In the rows, 128 means zero.
The rows of A fall into a few groups, which share some directions, and each row is roughly a mix of its group's hidden directions.
A (143 x 13):
[[155 157 136 109 117 124 103 133 129 149 199 144 105]
 [144  88 121  98 127 164  88 139 149 105 117  88 103]
 [117 132 140  82 118 150  94 132 149  75 121 105 163]
 [137 103 142 106  84 195 120 120 112 113 115 104 123]
 [151 149 107 162 130 123 144  88 157 146 155 130  76]
 [ 86 145 135 143 100 167 142 150 140 164 172 108 134]
 [124 160 102 130 119 125 146 175 181 152 158 133 148]
 [110 169 141 122 151  80 159 160 133 132 128 135 173]
 [191 136 158 154 120 112 127  97 113 144 156 146 151]
 [167 114  97 111 115 115 112 103  74 125 103 152 156]
 [139 162 158 108 127 137 111 127 166 144 167 175 104]
 [ 82 112 108 114 154 115 164 128 123  93  79 148 134]
 [114 107 153 129  81 178 132 134 150 138 169 106 144]
 [131 145 134 125 137  43 116 148 134 125 145 151 132]
 [113 116 142 141 176 135 124 109 143  84  79 123 160]
 [106 145 130 125 152 181 178 150 147 117 164 140 128]
 [138 161 171 124 160  67 124 118 144 123 111 132 153]
 [108 126 148 124 162  89 107 142 141 105 108 155 184]
 [130  78 110 152  94 188 135 113 117 123 116 134 110]
 [119 127 115 122  84 172  94 120 103 156 160 106  99]
 [131 116  95  89 103 153  86 158 128 118 144  83 117]
 [122 124 101 137 141 176  63 114 109 143 107 121 110]
 [142 178 138 132 104 112 129 133 138 166 133 174  86]
 [116 106 177 115 110 166  91 133 138  84 135 141 149]
 [ 88 153  78 116 147 123 161 142 132 132 116 153  87]
 [152 151 160 136  98 105 111 104 142 152 119 169  82]
 [141  85 137 102 135 163 101 107 146  94 118 102 167]
 [131 100 156 136  92 166  85  85 114 115 133 112 111]
 [ 79 128 142 147 125  96 116 178 139 169 115 150 130]
 [147 145  99 159 117 140 167 123 141 161 147 139  72]
 [114 130 143 158 118 105 190 168 156 141 110 133 150]
 [113 118 148 104 159 167  97 173 162 116 121  97 135]
 [151 140 152 159 103  87 126 109  74 156 115 142 134]
 [153 137 150 158 149 152 161 154 178 105 146 158 123]
 [ 97 169 133 128 126 145 123 143 168  75 160 114 144]
 [156 101 140 147 157  61 113 132 114 153 149 116 115]
 [150 141  92 164 137 167 141 115 146 104 136 144  76]
 [114 146 129 168 158 136 158 133 159 146 119 189 130]
 [152 168 149 100 131 135 141 144 160 146 160 149  79]
 [129  97 117 102  84 184 139 160 110 140 109 124 144]
 [134  75 101 107  99 146 140 137 129 138 102  78 111]
 [130 156  98  72  85 131 109 116 117 108 137  94 121]
 [108 121 147 114 143 144 190 169 126 137 158 131 161]
 [128  89 181 122 104  85 124 161 111 132 126 108 151]
 [126 136  99 170 138 164 188 105 122 138 136 148 113]
 [136 156 106 139 160  91 117 151 168  89 135  91 134]
 [148 152 120 142 155 138 164 121 134 132 175 157  76]
 [140 111 177  96 147 127 102 109 117 117  92 110 172]
 [ 87 116 115 106 170 126 138 137 160 126  93 112 175]
 [204  99 151 139 124 136 127 111 121 103 121 152 142]
 [ 91 124 146 115 149 191 101 155 156 115 143 115 124]
 [150 153 156 127 155 188 132 121 131 147  90 160 128]
 [109 134 126  91 104 111  63 166 134 117 110 128 146]
 [108 166 159 130 110  64 104 134 142 148 135 152 120]
 [113 126 138 144 115 110 169 140  82 182 123  96 135]
 [ 91 134 136 126  83 143 133 135  85 171 161 115 108]
 [125 172  95 111 152 123 130 116 174 138 127 181 124]
 [108 146 108 139  95 131 161 152 160  80 100 129 158]
 [167 160 122 116 176 141 150 104  94 152 104 143 145]
 [119 122  95 121 107 174 124 120 104 155 167 141  81]
 [162 151 162  92 146 154  89  82 124 120 122 125 119]
 [158 110 168 144 155 145  98 110 111 158 162 146  95]
 [172 163 101 140 108 101  95 163 149 162 129 124 120]
 [127  54 146 117 107 145 110 146 122 157 103 122 110]
 [107 138 125 127  96 154  99  90 113 101 151 178 106]
 [155 135 156 113 145 141  91 118 143 137 177 146  80]
 [170 124 102 127 126 143  82  72  99 117 125 139 121]
 [139 111 141 141  82 111  89 133  88 133  76 119 126]
 [120 129  91 130  75 140  79 134 123 157 108  96 127]
 [108 111 186 135 154 126 139 154 163  90 104 123 144]
 [146  82 194 120 131 144  98 137 146 124 127 129 153]
 [ 93 153 142 167 109 128 182 150 114 162 143 140 126]
 [111 110 159 106 165 100 150 157 168 118 117  92 149]
 [141 106 126  92 105 134 117 118  87 163 144  97  81]
 [148 144 155 142 143  85 139 162 137 164 122  97 170]
 [126 100 104 109  89 177 115 115 148 119 155 119  85]
 [129 152  91 134 103 141 139 122  90 121 137 150  64]
 [ 86 124 131 131  94 149 115 181 153 135 104 101 156]
 [157  71 161 117 106 144 117 132 136 128 121  78 143]
 [125 126 153 142 101 149 177 145 162 180 130 150 119]
 [124 117 143 115 134 136  90 123 100 193 115 154  95]
 [136 139  95 132 158 101 135 108 116 182 128 171  99]
 [133 112  88 132  96 107 108 165 144 148 147 115  75]
 [120 103 152 127 109 120  75 167 167 140 107 117  98]
 [120 129  66 145 136 125 170 132 147 119 114  83 109]
 [135 112 131 132 185  72 138 139 147 110 127  94 145]
 [115  88 193 116 141 118 118 154 161 148 116 133 114]
 [ 95 145 145  92 103 128 142 187 145 123 147 120 161]
 [136 143 136 159 120 169 133 110 135  94 146 193 126]
 [132 117 149 108 142 132 114  96  99 104  97 107 190]
 [135  89 168 117 117 164 103 123 101 118 133  76 141]
 [ 86 138 109  73 130 137 114 124  75 137 124 115 109]
 [166 142 116 171 109 130 139 134 177  80 141 125 118]
 [106 175 103 115 135  80 123 137 147  96 123 146 165]
 [109 147 188 106 110 134  98 150 120  94 164 133 128]
 [102 107  75 155 134 155 110  99  82 124 126 117 145]
 [124  83 150 149 135 100 115 139  61 118 112 115 133]
 [166 126  92 107 189 123 163 123 137 137 142 111 143]
 [129 131 153 102  95  80 125 119  94 177 128 157 125]
 [130 155 158 138 108 164 151 137 165 151 161 162  99]
 [102 134 125 163 145 122 141  71  81 130  94 129 126]
 [132 143 109 136 110 121 114 129 137 185 150  71 100]
 [121  83 135 106 112  99 101 181 151 134 122  92 122]
 [ 90 103 112 124 108 156 106 175 128 116 109 100 168]
 [125 136 173 140 118 146 131 159 184  87 154 125 132]
 [164  93 149 123 117 125  90  96 163 110 114  94 152]
 [153  76 101 147 133 147 134 119 136 107  75 108 151]
 [158 134 124  88  88 135 122 110 126 172 157 101  98]
 [162 108  99 115 115 169 115  82 107 137 160 116 100]
 [143 146  90 139 101 120  85  90 104 152 126 123  86]
 [151 109 136  98 119  79  96 128  99 146  91 106 155]
 [145 116 103 134 137 145 135 100 113 159 143  55 119]
 [133 123 127 111 101  93  56 122 113 133 103 104 134]
 [ 62 147 105 109 125 134 173 154 125 136 102 138 127]
 [ 88 114  97 155 144 141 163 137  78 126  99 120 107]
 [121 108 126 112 176 129 182 156 157 100 113 131 151]
 [147 166  86 143  95 122 123  89 110 129 154 147  91]
 [182 121 108 186 108 111 133 123 136  96 123 145 116]
 [126 150 176  81 110 123 147 133 106 166 132 162 144]
 [125 111 167 103  92 159 125 130 129 134 133  73 165]
 [169  71 137 144 121 118 108 110  93 137 102 108 152]
 [151 109 116 174 120 105 151  73 120 125 129 150  94]
 [116 103 127 108  79 117  85 125  99 118  87 128 158]
 [121 132 174 117 155 160 186 147 146 134 133 155 142]
 [120  87 101 122 110 200 137 118 120 122 125 102 118]
 [133  95 125 153 130 154 143 135 158  71 104  98 156]
 [168 147 136 110  94 132 130 123 181 155 153 158 105]
 [114 101 132 144  78  92 133 154 170 105 150 119 104]
 [111 116 101  92 108 138 101 162 145 152 133  73 110]
 [149 120 103 110 110  97 107  99  69 152 121  99 141]
 [145 145 141  96 113 108 101 173  94 142 149 152 168]
 [159 139 173  88 124 134 157 151 133 132  93 134 169]
 [108  80 174 112 126 155 121 136 106 140 100 113 167]
 [145 173 128 156 122  79 113 125 174 146 137 140 153]
 [102 127 140 103 121 154 108 143 187 105 169 123 103]
 [114 130 139 176 123 117 145 129  89 129  97 166 174]
 [124  91 102 146 126 178 137 125 150  95 158 108  93]
 [131 150 127 151 156 110 178 127  75 141 123 167 130]
 [123 143  90 147  95 159 138 121  82  84 117 119 102]
 [117 158 114 173 115 119 154  82 100 124 121 168 148]
 [119 118 118 131 130  76 167 168 150 144 167 127 100]
 [ 93 146 107 145 147 135 188 165 136 127 158 139 146]
 [109 129 109 115 151 116 118 131 151  94  82 151 184]]
Here is one row of each group, with its name. Which group are the others in?
[ 64 145 113 168 121 150 165 121 116 150 114 121 125]
M
[128  98 190 153 134 147 129 136 143 142 119 135 180]
G
[ 98 120 157 159 164 148 175 138 163 103 132 140 146]
Z

[159  74 131 119  75 106 114 105 108 133 106 118 117]
Z
[103 103  63 151 111 145 137 148 113 138 158 119 102]
Z
[187 106 109 133 141 147 178 116 107 143 140 129 156]
M
[117 158  83 129 113 148 169 126 118  91 169 120 151]
Z
[ 97 114  96  87 110 141 119 177 169 110 116 124 141]
M
[115 139 148 139 118  68 130 164 177 128 145 132 105]
Z
[118 102 147 153 125 108 145  67  90 146 128 162 126]
Z
[108 143 110 165 118 145 190 136 127 168 124 143 105]
G
[104 166 129 137 139 119 153 127 137 172 124 191 141]
G
[136 121 110 132 130  69 120 128 125 112 111  90 185]
G
[149 115 108 124 186 117 187 120 143 134 130 105 114]
M
